Each row of this table is followed by its label. One hidden rule gives the labels. It looks at one to three of the table's principal directions, none of them among the few with the most spread.
tensor([ 0.45,  0.48, -1.39,  1.15,  0.36, -0.89, -0.15,  0.20, -0.07,
        -0.82,  1.37,  1.02,  0.29, -0.08,  1.24, -1.39, -0.05, -0.07,
         0.27, -0.59,  0.14, -0.11, -1.40,  0.12,  0.20,  0.83,  0.74,
         0.61, -0.92, -1.84,  0.83]) z53
tensor([-1.26, -1.08, -3.85, -2.93, -1.25,  3.27,  1.61,  2.98,  1.10,
        -5.03,  0.56, -0.94,  3.79,  4.46, -0.40, -1.23, -2.99, -1.46,
        -0.58, -2.94,  0.40, -0.95, -5.22, -0.95,  3.17,  4.97,  2.05,
        -0.71,  0.24, -3.42,  3.51]) z53
tensor([ 0.79,  1.57, -0.68,  1.45,  0.38, -1.43, -0.85, -0.73, -0.60,
         0.90,  1.93,  1.95, -0.66, -1.67,  0.52, -0.87,  0.88, -0.89,
         0.95,  1.15,  1.55, -1.24,  0.31,  0.52, -0.91, -0.85,  0.45,
         0.49, -0.55, -1.62,  0.29]) z53
tensor([ 0.90, -0.52, -0.87,  1.25,  0.78, -0.47,  0.23, -1.28,  0.17,
        -0.17,  0.71,  0.17, -0.61, -0.68, -0.05, -0.66,  0.74, -0.19,
         1.02, -0.93,  0.19,  0.21, -0.22,  1.36,  0.05,  0.18,  0.09,
         0.91,  0.48,  0.61,  0.15]) z53
tensor([-0.35, -0.24,  0.38,  2.01,  0.72,  0.05,  0.55,  1.16,  0.89,
        -1.69, -0.16, -1.22, -0.44,  1.23, -0.04, -0.99,  0.21, -0.50,
        -0.48, -2.81, -2.53,  3.91, -1.16,  0.60,  0.33, -0.80,  0.75,
        -0.20,  0.33,  0.84,  0.37]) z940
tensor([ 0.69, -0.28, -1.88, -3.01, -1.31,  0.78, -0.49, -0.30, -0.70,
         0.15, -0.22,  0.47,  0.73, -0.10, -0.66,  0.67, -0.91,  0.22,
         0.45,  2.12,  2.48, -4.01,  0.15, -0.92,  0.69,  2.26, -0.63,
         0.31,  0.04, -0.94,  0.18]) z53
tensor([ 3.05,  0.89, -4.98, -0.34,  0.00, -0.59, -0.81, -3.36, -2.18,
         1.36,  2.67,  2.11, -0.47, -2.67, -0.76, -0.40,  0.59,  1.81,
         3.01,  3.79,  5.04, -6.21,  1.61,  1.84, -0.83,  2.20,  0.15,
         1.92, -0.34, -1.64,  2.95]) z940
tensor([-0.81, -0.57,  0.97, -1.17, -0.58,  0.22, -0.16,  0.60,  0.75,
         0.06, -1.02, -0.19,  0.38,  0.62, -0.09,  0.45, -0.30, -0.97,
        -0.68, -0.46, -0.56,  0.29, -0.24, -1.01,  0.72,  0.14, -0.62,
        -0.45,  0.52,  0.51, -1.66]) z53
tensor([ 0.68,  0.05, -0.21,  0.12, -0.99, -0.16,  0.77, -1.21, -0.32,
         2.87,  0.54,  1.38,  0.71, -1.96,  0.09,  0.61, -0.57,  1.45,
         0.91,  2.18,  2.41, -2.29,  1.32, -0.31,  0.36,  0.98, -0.91,
         1.84,  0.91,  1.38,  0.35]) z940
tensor([ 0.68,  0.54, -0.14,  1.55,  0.78, -0.03,  0.92, -1.71, -0.71,
         1.83,  0.96,  0.60, -0.38, -1.80, -0.56,  0.08,  1.27,  0.67,
         1.03,  1.25,  1.40, -1.03,  1.42,  1.77, -1.19, -1.15,  0.46,
         0.62,  0.56,  0.84,  1.17]) z940
tensor([ 0.14, -0.41,  0.47,  1.38,  0.68,  0.51,  1.49, -0.77,  0.07,
         0.98, -0.06, -0.28,  0.10, -0.95, -0.32,  0.14,  0.49,  1.21,
         0.26, -0.31, -0.11,  1.02,  0.62,  1.33, -0.26, -0.64,  0.17,
         0.55,  0.89,  1.90,  0.96]) z53
tensor([-0.60, -0.57,  0.92, -1.23, -0.23,  0.14, -0.42,  1.14,  0.64,
        -0.81, -1.17, -0.16,  0.36,  0.39,  0.70,  0.29, -0.91,  0.22,
        -1.02, -0.85, -1.16,  1.30, -0.74, -1.12,  0.77,  0.36, -0.73,
        -0.63, -0.29,  0.05, -1.06]) z53
tensor([ 0.45,  0.35,  2.11,  0.37, -0.62, -1.14, -0.96,  0.41,  0.13,
         1.38, -0.88,  0.17, -1.55, -1.23, -0.09,  0.44,  0.35, -0.91,
        -0.23,  0.74, -0.48,  0.96,  1.24, -1.05, -0.24, -1.64, -1.32,
         0.43,  0.39,  1.65, -2.70]) z53
tensor([ 0.77, -0.21, -0.85,  0.89, -0.65, -1.19, -0.03, -0.37,  0.32,
         0.80,  0.84,  1.22,  0.25, -0.79,  1.04, -0.75, -0.56,  0.18,
         0.64, -0.01,  0.76, -0.66, -0.54, -0.69,  0.96,  1.46, -0.55,
         1.84,  0.16,  0.16, -0.48]) z940
tensor([ 0.98, -1.00, -1.45,  1.75,  0.77, -0.67,  1.48, -1.54,  0.02,
         0.10,  1.48,  0.88,  0.81, -0.81,  1.62, -1.29,  0.12,  0.85,
         1.01, -0.99,  0.78, -1.11, -1.65,  1.12,  0.60,  1.87,  0.48,
         2.16, -0.24, -0.37,  0.86]) z940
tensor([ 1.58,  1.00, -0.54,  0.45,  0.41, -0.22,  0.97, -3.18, -2.27,
         4.05,  1.50,  1.95,  0.05, -3.89,  0.10,  0.96,  1.03,  2.64,
         1.63,  4.68,  4.23, -5.12,  2.77,  1.62, -1.98, -0.44, -0.13,
         1.52, -0.34,  0.06,  1.76]) z53
tensor([ 0.69,  0.70, -1.40, -0.97, -0.46, -0.36, -1.19,  0.18, -0.57,
        -0.35,  0.53,  0.88, -0.18, -0.45,  0.05, -0.18, -0.44,  0.10,
         0.36,  1.16,  1.18, -1.49,  0.01, -0.52,  0.03,  0.74, -0.18,
         0.00, -0.63, -1.46,  0.44]) z53
tensor([ 0.46, -0.63, -0.54, -0.99,  0.61,  0.79,  0.32, -2.13, -0.68,
         1.24, -0.66, -0.45, -0.54, -0.93, -1.63,  1.02,  1.54,  0.49,
         0.67,  1.40,  1.20, -2.13,  1.95,  1.63, -0.94, -0.55, -0.23,
        -0.38,  0.88,  1.31,  0.03]) z940
tensor([-2.17, -1.37,  1.55, -0.05,  0.96,  0.61,  0.71,  1.69,  1.91,
        -2.15, -1.49, -0.93,  1.17,  2.00,  1.12, -0.41, -0.29, -0.39,
        -1.97, -3.91, -3.64,  4.33, -2.21, -0.29,  1.14, -0.16,  0.32,
        -1.68,  0.00,  0.17, -0.88]) z53
tensor([-0.46,  0.63,  0.75, -0.76, -0.92, -0.01,  0.20,  0.24, -0.48,
         1.99, -0.11,  1.05,  0.97, -0.82,  0.62,  0.75, -0.67,  1.11,
        -0.47,  2.16,  1.17, -1.67,  0.88, -1.27, -0.11,  0.16, -0.48,
         0.17, -0.32, -0.25, -0.02]) z554
tensor([ 0.29,  0.07, -1.32,  0.26, -0.57, -0.03,  0.30,  0.13, -0.31,
        -0.28,  0.67, -0.14,  0.50,  0.88,  0.12, -0.49, -0.49,  0.22,
         0.33,  0.22,  0.50, -1.10, -0.57, -0.37,  0.36,  1.33,  0.50,
         0.79, -0.27, -0.75,  0.93]) z554
tensor([-0.09, -1.23, -2.46, -4.28, -1.09,  2.09, -0.23,  0.19, -0.13,
        -2.16, -0.71, -0.96,  1.33,  2.09, -1.33,  0.75, -1.36, -0.60,
         0.16,  0.32,  1.58, -3.40, -1.20, -0.62,  1.29,  3.14, -0.02,
        -0.76,  0.21, -1.48,  0.73]) z53
tensor([ 0.60,  1.37,  1.83,  1.41,  0.28, -1.67, -1.93,  0.35, -0.38,
         0.58, -0.37, -0.24, -2.84, -0.94, -0.53,  0.00,  1.45, -1.31,
        -0.12,  0.63, -1.28,  1.98,  1.84, -0.15, -1.54, -3.26, -0.55,
        -0.57, -0.32,  0.78, -2.14]) z53
tensor([-0.44,  0.41,  1.11,  1.41,  0.18, -0.87, -0.41,  0.79,  0.60,
        -0.14,  0.11,  0.10, -0.38,  0.16,  0.74, -0.41, -0.15, -0.17,
        -0.41, -1.07, -1.48,  2.49, -0.17, -0.46,  0.00, -0.93, -0.06,
        -0.10, -0.24,  0.23, -0.49]) z554
tensor([ 1.05,  1.19, -1.25, -4.09, -2.75,  0.33, -2.23,  0.57, -1.31,
         1.32, -0.52,  1.00, -0.21, -0.88, -1.47,  1.56, -1.53,  0.00,
         0.45,  4.61,  3.52, -4.80,  1.98, -2.51,  0.25,  1.35, -1.64,
         0.02, -0.01, -0.85, -0.59]) z53
tensor([ 1.19,  1.68, -1.44, -2.41, -2.60, -0.05, -2.44,  0.49, -1.04,
         1.16,  0.06,  0.53, -1.08, -0.47, -2.30,  1.15, -1.04, -0.63,
         1.01,  3.86,  2.91, -3.18,  2.49, -1.92,  0.00,  0.48, -1.25,
         0.17,  0.65, -0.06, -0.14]) z940
tensor([ 1.00,  0.81, -0.58,  0.70,  0.51, -1.93, -2.45,  0.60, -0.17,
        -1.12,  0.02,  0.50, -1.98, -0.61,  0.70, -0.98,  0.59, -0.12,
        -0.17, -0.38, -1.40,  1.78,  0.18, -0.34, -0.46, -0.90, -0.51,
        -0.39, -1.23, -0.93, -1.13]) z940
tensor([-0.58, -0.59,  0.85, -1.56, -0.13,  0.17, -0.12,  0.75,  0.23,
        -0.70, -0.74,  0.15,  0.78,  0.28,  1.21,  0.27, -0.88,  0.14,
        -0.92, -0.34, -0.44, -0.17, -1.16, -1.04,  0.55,  0.75, -0.46,
        -0.46, -0.87, -0.95, -0.97]) z53
tensor([-1.49, -1.63, -0.55, -3.04,  0.56,  1.99,  0.23,  1.02,  0.71,
        -3.76, -0.94, -1.46,  1.85,  2.81,  0.58,  0.41, -1.70,  0.43,
        -1.09, -2.46, -1.35,  0.64, -2.66, -0.13,  1.09,  2.14,  0.53,
        -2.00, -1.01, -2.01,  1.11]) z940
tensor([ 0.23, -0.80,  3.77,  2.27,  2.20, -0.32,  1.50, -3.95, -0.30,
         4.82, -1.44, -0.40, -2.09, -3.83, -1.33,  1.85,  3.71,  1.28,
         0.57,  1.31, -0.25,  0.92,  4.59,  3.25, -2.57, -4.61, -1.12,
         0.13,  2.02,  5.47, -2.08]) z53
tensor([-0.14, -0.27, -1.38, -0.27,  0.36,  0.51,  0.38,  0.57, -0.21,
        -2.13,  0.47, -0.67,  0.73,  1.68,  0.51, -0.78, -0.40, -0.01,
        -0.22, -1.08, -0.44, -0.32, -1.83,  0.18,  0.24,  1.30,  1.16,
        -0.28, -1.03, -1.99,  1.35]) z554
tensor([-0.91,  0.69, -2.89, -2.82, -1.64,  1.70, -0.19,  2.10, -0.09,
        -2.41,  1.08,  0.48,  2.74,  2.58,  0.05, -0.26, -2.84, -0.02,
        -0.28,  0.35,  1.68, -2.32, -2.34, -1.73,  1.51,  3.42,  1.12,
        -0.81, -0.84, -3.83,  3.11]) z940
tensor([ 0.27,  0.99, -0.41,  1.02, -0.35, -0.41,  0.56, -0.27, -0.60,
         1.53,  1.40,  1.45,  0.85, -1.16,  0.90, -0.23, -0.55,  1.23,
         0.47,  1.52,  1.59, -1.38,  0.24, -0.19, -0.23,  0.43,  0.29,
         1.02, -0.43, -0.76,  1.52]) z940
tensor([-0.07, -1.16, -0.08, -0.68,  0.63,  0.67,  0.71, -0.87,  0.08,
        -0.02, -0.79, -0.49,  0.36, -0.19, -0.04,  0.46,  0.24,  1.13,
        -0.12, -0.37, -0.25, -0.11,  0.10,  0.79,  0.10,  0.44, -0.26,
        -0.15,  0.24,  0.87,  0.13]) z53
tensor([ 2.10,  0.28, -2.09,  2.37, -0.25, -1.88, -0.74, -2.04, -0.11,
         1.63,  1.56,  1.06, -1.61, -1.67, -0.69, -0.96,  0.99, -0.22,
         2.18,  0.61,  1.47, -0.85,  1.42,  0.87,  0.12,  0.42, -0.57,
         2.44,  1.22,  1.57, -0.22]) z554
tensor([-0.47, -0.33,  0.00, -0.50,  0.64, -0.31, -0.26,  0.92,  0.19,
        -1.81, -0.03,  0.31,  0.78,  0.60,  2.01, -0.68, -0.68,  0.53,
        -0.96, -1.36, -1.20,  0.78, -2.05, -0.52,  0.38,  0.85,  0.28,
        -0.59, -1.71, -2.16,  0.00]) z940
tensor([ 1.62,  1.80,  1.94,  3.01,  0.50, -1.67,  0.37, -2.00, -1.55,
         4.66,  1.03,  1.81, -1.88, -4.55, -0.02,  0.37,  2.06,  0.86,
         1.11,  3.57,  2.06, -1.28,  3.36,  1.24, -2.36, -3.39, -0.54,
         1.65,  0.29,  1.93, -0.57]) z53
tensor([ 0.30,  1.01,  1.22,  1.12,  0.09, -0.88, -1.10, -0.04, -0.29,
         0.64, -0.14, -0.48, -2.00, -0.31, -1.00,  0.19,  1.20, -1.31,
         0.21,  0.57, -0.61,  1.05,  1.63,  0.14, -1.21, -2.42, -0.16,
        -0.40,  0.21,  0.82, -1.27]) z940
tensor([-1.15, -1.08,  1.28, -1.56,  0.14,  0.99,  0.55,  0.41,  0.58,
         0.02, -1.76, -0.61,  0.88,  0.37,  0.19,  0.97, -0.37,  1.01,
        -1.23, -0.54, -1.14,  0.94,  0.05, -0.39,  0.42,  0.05, -0.60,
        -1.05,  0.20,  0.98, -0.66]) z53
tensor([-0.46, -0.82,  0.02,  1.83,  1.19, -0.04,  0.94,  0.57,  0.88,
        -1.67, -0.24, -1.01, -0.06,  1.26,  0.44, -1.26,  0.83, -0.57,
        -0.60, -3.07, -2.55,  3.02, -1.64,  0.95,  0.34, -0.35,  0.95,
        -0.20,  0.08,  0.33,  0.00]) z53
tensor([ 0.08,  1.24,  2.47,  0.79, -0.80, -0.98, -0.09, -0.40, -0.57,
         3.89, -0.29,  1.16, -0.82, -2.32, -0.24,  0.96,  0.89, -0.18,
        -0.06,  2.95,  1.16, -1.01,  2.66, -0.82, -1.12, -2.37, -0.99,
         0.62,  0.61,  1.68, -1.87]) z940
tensor([ 0.93,  1.34, -1.32, -1.71, -1.42,  0.16, -1.55,  0.75, -1.01,
        -0.09,  0.35,  0.45, -0.53, -0.25, -1.11,  0.40, -0.85, -0.35,
         0.51,  2.45,  1.98, -2.27,  0.85, -1.09, -0.14,  0.46, -0.34,
        -0.13, -0.26, -1.21,  0.59]) z53
tensor([ 0.42, -0.73, -0.96, -1.32, -0.51,  0.61, -0.34,  0.45,  0.10,
        -1.69, -0.46, -1.07, -0.20,  1.23, -0.68,  0.03, -0.72, -0.62,
         0.17, -0.63, -0.08, -0.32, -0.83, -0.32,  0.73,  1.26, -0.14,
         0.03,  0.12, -0.11, -0.08]) z53
tensor([-0.85,  0.74,  1.92,  0.89,  0.63, -0.33, -0.07,  0.84,  0.07,
         0.37, -0.53, -0.04, -0.49, -0.16,  0.30, -0.03,  0.95, -0.54,
        -1.08, -0.25, -1.50,  1.93,  0.38, -0.03, -0.92, -2.31,  0.32,
        -1.15, -0.39, -0.01, -0.86]) z940
tensor([ 0.41,  0.81, -0.13, -2.73, -2.15, -0.31, -2.07,  0.31, -0.40,
         0.98, -0.28,  0.68, -0.61, -0.14, -1.21,  1.03, -0.72, -1.87,
         0.46,  2.72,  2.22, -3.17,  1.29, -2.12,  0.28,  0.47, -1.33,
        -0.05,  0.39, -0.53, -1.95]) z554
tensor([ 0.30, -0.27,  0.24, -1.67, -0.25,  0.92,  0.15, -1.33, -0.94,
         1.26, -0.54, -0.48, -0.01, -0.70, -0.92,  1.64, -0.19,  1.48,
         0.50,  2.18,  1.60, -2.31,  1.83,  0.35, -0.71,  0.11, -0.63,
        -0.11,  0.15,  0.82,  0.53]) z940
tensor([ 1.58,  0.73, -0.91, -0.18, -1.13, -0.87, -1.69, -0.32, -0.52,
         0.60,  0.20,  0.03, -1.95, -0.65, -1.57,  0.11,  0.35, -1.30,
         1.18,  1.61,  1.26, -1.26,  1.55, -0.48, -0.18, -0.27, -0.86,
         0.83,  0.69,  0.80, -1.09]) z940
tensor([ 2.06,  1.08,  1.47,  1.18, -0.21, -3.00, -3.06, -1.51, -0.53,
         2.36, -0.18,  0.83, -4.03, -2.98, -0.73,  0.39,  1.79, -1.37,
         1.23,  2.06,  0.41,  0.12,  3.36, -0.26, -1.43, -2.86, -2.17,
         0.91,  0.36,  2.06, -3.91]) z940
tensor([-1.26, -0.36,  1.11,  1.19,  0.77,  0.48,  1.12, -0.07,  0.82,
        -0.07, -0.08, -0.67,  0.46,  0.95, -0.21, -0.10,  0.71, -0.77,
        -0.40, -1.67, -1.33,  1.83, -0.30,  0.82, -0.13, -1.03,  0.78,
        -0.64,  0.68,  0.69,  0.07]) z554
tensor([-0.44, -0.65, -0.93, -1.60,  0.20,  1.37,  0.52, -0.16, -0.03,
        -1.48,  0.11, -0.57,  1.07,  1.18, -0.29,  0.28, -0.61, -0.11,
         0.11, -0.51,  0.59, -1.20, -1.11,  0.47,  0.32,  1.28,  0.60,
        -0.68, -0.17, -1.17,  1.23]) z53
tensor([-2.19, -0.15,  0.00, -1.95,  0.20,  1.35,  0.26,  2.21,  0.57,
        -2.76, -0.34, -0.27,  2.42,  2.55,  1.42, -0.13, -1.68,  0.29,
        -1.83, -1.69, -1.42,  0.97, -2.69, -1.09,  0.78,  1.31,  1.07,
        -2.19, -1.57, -3.14,  1.37]) z940
tensor([ 0.91, -0.12,  0.29,  0.57, -0.69, -0.74,  0.48, -1.52, -0.53,
         3.03,  0.11,  0.93, -0.10, -2.04,  0.25,  0.65,  0.01,  1.69,
         0.75,  2.17,  1.61, -1.83,  1.83, -0.23, -0.11,  0.30, -1.13,
         1.88,  0.54,  1.86, -0.46]) z554
tensor([ 0.95,  1.08, -0.35,  1.10, -0.05, -1.04, -0.42, -0.76, -0.73,
         1.50,  1.06,  1.19, -0.77, -1.61,  0.00, -0.33,  0.76, -0.15,
         0.80,  1.63,  1.39, -1.32,  1.04,  0.26, -0.77, -0.73, -0.02,
         0.83, -0.08, -0.22, -0.02]) z53
tensor([ 0.59,  0.03,  1.22, -1.43, -0.59, -0.58, -1.25, -0.77, -0.48,
         1.81, -1.13,  0.34, -1.25, -1.58, -0.53,  1.24,  0.47, -0.02,
         0.09,  2.17,  0.84, -1.44,  2.11, -0.71, -0.59, -0.95, -1.63,
        -0.01,  0.20,  1.24, -2.33]) z940
Which label does each new row get?
tensor([ 0.88,  0.98,  0.12,  0.40, -0.63, -0.95, -1.00,  0.19, -0.33,
         0.65,  0.57,  0.79, -1.05, -1.00, -0.20, -0.25,  0.19, -1.21,
         0.55,  1.10,  0.92, -0.65,  0.49, -0.55, -0.22, -0.64, -0.38,
         0.62,  0.04, -0.17, -0.92]) z53
tensor([ 0.53, -1.11, -1.95, -0.82, -0.51,  0.95,  1.10, -1.27, -0.18,
        -0.13,  0.67, -0.32,  1.19,  0.62, -0.36,  0.17, -0.94,  0.79,
         1.13,  0.21,  1.78, -2.57, -0.57,  0.43,  0.89,  2.68,  0.16,
         1.32,  0.51,  0.06,  1.50]) z554
tensor([-1.07, -0.04,  0.58,  0.03,  0.22, -0.04, -0.04,  0.90,  0.42,
        -0.89, -0.06, -0.14,  0.84,  1.08,  1.20, -0.09, -0.88,  0.79,
        -0.86, -1.10, -1.37,  1.58, -0.90, -0.64,  0.24,  0.28,  0.25,
        -0.72, -0.93, -0.95,  0.47]) z554
tensor([ 0.29,  0.23, -0.51,  1.66,  0.15, -0.32,  0.85, -0.02,  0.04,
        -0.03,  1.26,  0.52,  0.52, -0.19,  0.79, -0.87, -0.33,  0.27,
         0.47, -0.57,  0.29,  0.24, -0.97,  0.36,  0.23,  0.54,  0.66,
         1.10, -0.13, -0.41,  1.18]) z940
tensor([-0.13,  0.59, -1.56, -0.49,  0.32,  0.09, -0.40,  1.40, -0.46,
        -2.44,  0.80,  0.32,  0.86,  1.13,  1.34, -1.09, -0.84,  0.35,
        -0.60, -0.61, -0.32, -0.20, -2.19, -0.41,  0.14,  1.20,  1.17,
        -0.70, -1.95, -3.40,  1.70]) z53
tensor([ 2.05,  1.09,  0.40,  3.98,  1.35, -3.05, -0.91, -0.58, -0.50,
        -0.38,  2.32,  1.44, -2.15, -2.23,  2.46, -2.08,  0.79, -0.44,
         1.11, -0.86, -0.41,  1.56, -1.10,  0.86, -0.98, -1.27,  0.25,
         1.98, -1.77, -1.26, -0.61]) z53
tensor([-0.28, -0.71, -1.74, -0.16,  0.63,  0.94,  0.86,  0.17,  0.36,
        -1.58,  0.23, -0.14,  1.37,  0.74,  0.43, -0.56, -0.68,  1.49,
        -0.16, -1.51, -0.45,  0.73, -1.43,  0.77,  0.79,  1.64,  0.73,
        -0.26, -0.17, -0.69,  2.23]) z53
tensor([-0.21, -0.68,  0.47,  1.65, -0.07, -1.03,  0.00, -0.82,  1.18,
         0.98,  0.05, -0.04, -0.44,  0.16, -0.03, -0.24,  0.43, -0.55,
         0.45, -1.35, -0.98,  1.66,  0.53,  0.03,  0.60, -0.13, -0.61,
         0.96,  1.22,  2.05, -1.38]) z554
tensor([ 0.23, -1.24, -0.36, -1.18,  0.10,  0.16, -0.42, -0.53,  0.17,
        -0.74, -1.14, -1.06, -0.48,  0.65, -0.40,  0.42,  0.12,  0.29,
        -0.07, -0.57, -0.74, -0.03,  0.16,  0.07,  0.34,  0.69, -0.65,
        -0.18,  0.10,  0.81, -0.96]) z940
tensor([ 0.25,  1.08, -1.97,  1.90,  0.22, -1.09, -0.74,  0.56,  0.12,
        -1.39,  1.97,  0.83,  0.02,  0.77,  0.81, -1.71, -0.25, -0.34,
         0.53, -1.10, -0.27,  0.97, -1.25,  0.11,  0.17,  0.64,  1.14,
         0.32, -0.85, -2.15,  1.67]) z554
tensor([ 1.00,  0.93, -0.43,  3.50,  0.41, -1.59,  0.15, -0.38,  0.04,
         0.49,  1.78,  0.75, -1.13, -0.77,  0.23, -1.64,  1.22, -1.45,
         1.03, -0.67,  0.00,  0.96, -0.27,  0.84, -0.39, -1.01,  0.80,
         1.51,  0.32,  0.10, -0.01]) z940
tensor([ 0.93,  0.11,  0.80, -1.25, -1.06, -0.57, -0.96, -0.93, -0.56,
         2.43, -0.86,  0.57, -1.10, -1.84, -0.83,  1.21,  0.33, -0.04,
         0.44,  2.67,  1.58, -2.20,  2.29, -0.83, -0.29, -0.50, -1.71,
         0.71,  0.70,  1.62, -2.15]) z53
tensor([-0.12, -0.86,  0.00,  1.69,  0.75, -0.69,  0.08, -0.11,  0.67,
        -1.39, -0.06, -1.37, -0.69,  1.59,  0.34, -0.83,  0.50, -0.42,
        -0.06, -2.54, -2.32,  2.43, -0.87,  0.50,  0.18, -0.04,  0.42,
         0.22, -0.15,  0.54, -0.53]) z554
tensor([ 2.60,  1.80, -1.11,  3.52, -0.15, -1.43,  0.57, -2.96, -1.76,
         4.23,  2.66,  1.71, -1.57, -3.72, -1.01, -0.20,  1.47,  1.03,
         2.80,  3.73,  3.78, -3.02,  3.22,  1.82, -1.72, -1.23,  0.09,
         3.04,  0.97,  1.68,  1.64]) z940
tensor([-1.40, -0.22,  1.81, -0.55,  0.09,  0.34,  0.06,  1.07,  0.63,
        -0.46, -0.97, -0.51,  0.54,  0.96,  0.60,  0.47, -0.44, -0.04,
        -1.27, -0.95, -1.63,  1.75, -0.41, -0.76,  0.08, -0.66, -0.10,
        -1.19, -0.35, -0.07, -0.75]) z554
tensor([-0.20,  0.43,  0.04,  1.59,  0.59, -0.85, -0.20,  0.80,  0.49,
        -0.73,  0.54,  0.61,  0.05, -0.07,  1.24, -1.06, -0.10,  0.24,
        -0.41, -1.43, -1.33,  2.31, -0.96, -0.02,  0.18, -0.32,  0.37,
        -0.03, -0.60, -0.66,  0.32]) z53
tensor([-0.93, -0.05,  0.00, -2.93, -0.38,  1.36, -0.46,  0.94, -0.03,
        -0.91, -0.94, -0.06,  1.08,  0.61, -0.19,  0.98, -1.07,  0.46,
        -0.88,  0.60,  0.33, -0.77, -0.25, -0.81,  0.28,  0.63, -0.23,
        -1.71, -0.43, -1.19,  0.46]) z53
tensor([ 1.33, -0.21, -1.33,  1.31,  0.10, -0.36,  0.08, -1.35, -0.53,
        -0.35,  1.02, -1.02, -1.25,  0.46, -0.99, -0.45,  0.62, -0.64,
         1.53, -0.11,  0.61, -0.89,  0.30,  1.13, -0.38,  0.36,  0.43,
         1.33,  0.35,  0.53,  0.50]) z554
tensor([ 0.52, -0.58,  0.20,  2.30,  0.58, -0.55,  1.26, -1.52,  0.23,
         1.24,  0.85,  0.16, -0.02, -0.96,  0.53, -0.31,  0.30,  1.04,
         0.94, -0.62,  0.12,  0.61,  0.27,  1.14,  0.01,  0.11, -0.02,
         1.69,  0.61,  1.66,  0.49]) z554
tensor([-1.42, -0.17, -0.31, -6.11, -1.73,  3.14,  0.16,  1.82, -0.60,
        -0.62, -1.85, -0.05,  2.71,  1.07, -0.85,  2.04, -2.16,  0.60,
        -1.54,  2.57,  2.09, -3.97, -0.46, -2.05,  0.83,  2.02, -0.35,
        -2.20, -0.37, -2.03,  0.87]) z53
tensor([-0.08, -0.46,  0.63, -0.25,  0.39,  0.16, -0.04,  0.39,  0.11,
        -1.27, -0.42, -0.84, -0.29,  0.62,  0.31,  0.00, -0.20, -0.25,
        -0.33, -0.99, -0.97,  0.93, -0.79,  0.06, -0.02, -0.12,  0.04,
        -0.34, -0.52, -0.22, -0.39]) z53
tensor([-0.45, -0.94, -0.08, -1.80,  0.25,  1.49,  0.63, -0.39, -0.13,
        -0.39, -1.00, -0.88,  0.83,  0.38, -0.43,  1.08, -0.56,  1.61,
        -0.30,  0.13,  0.09, -0.49,  0.28,  0.44,  0.08,  0.74, -0.17,
        -0.78,  0.07,  0.48,  0.98]) z53
tensor([-0.46, -0.39, -0.80, -0.77,  0.41,  1.13,  0.94,  0.11, -0.16,
        -0.92,  0.11, -0.16,  1.40,  0.55,  0.42,  0.03, -0.67,  1.28,
        -0.32, -0.38,  0.19, -0.46, -0.98,  0.45,  0.24,  1.11,  0.68,
        -0.47, -0.52, -1.00,  1.86]) z53
tensor([-0.72, -1.23, -0.25,  2.77,  1.39, -0.44,  1.76, -0.23,  1.13,
        -1.35,  0.94, -0.29,  1.26,  1.21,  2.11, -1.51, -0.24,  1.02,
        -0.21, -3.63, -2.20,  2.88, -2.49,  0.99,  0.82,  1.12,  1.12,
         0.88, -0.48, -0.20,  1.21]) z554
tensor([-1.43, -0.49,  1.80,  1.94,  1.11, -0.38,  0.55,  1.68,  1.25,
        -1.59, -0.96, -1.18, -0.11,  1.66,  1.02, -0.98,  0.65, -0.69,
        -1.71, -3.42, -4.02,  4.80, -1.55, -0.01,  0.19, -1.47,  0.72,
        -1.01, -0.32,  0.43, -1.03]) z554
tensor([-1.23,  0.09,  1.42,  1.79,  0.76,  1.02,  2.32,  0.76,  0.06,
         0.10,  0.11, -0.80,  1.23,  0.70,  0.56, -0.11, -0.05,  1.07,
        -0.91, -0.99, -1.26,  1.95, -0.69,  0.68, -0.45, -0.92,  1.36,
        -0.27, -0.15,  0.32,  1.82]) z940
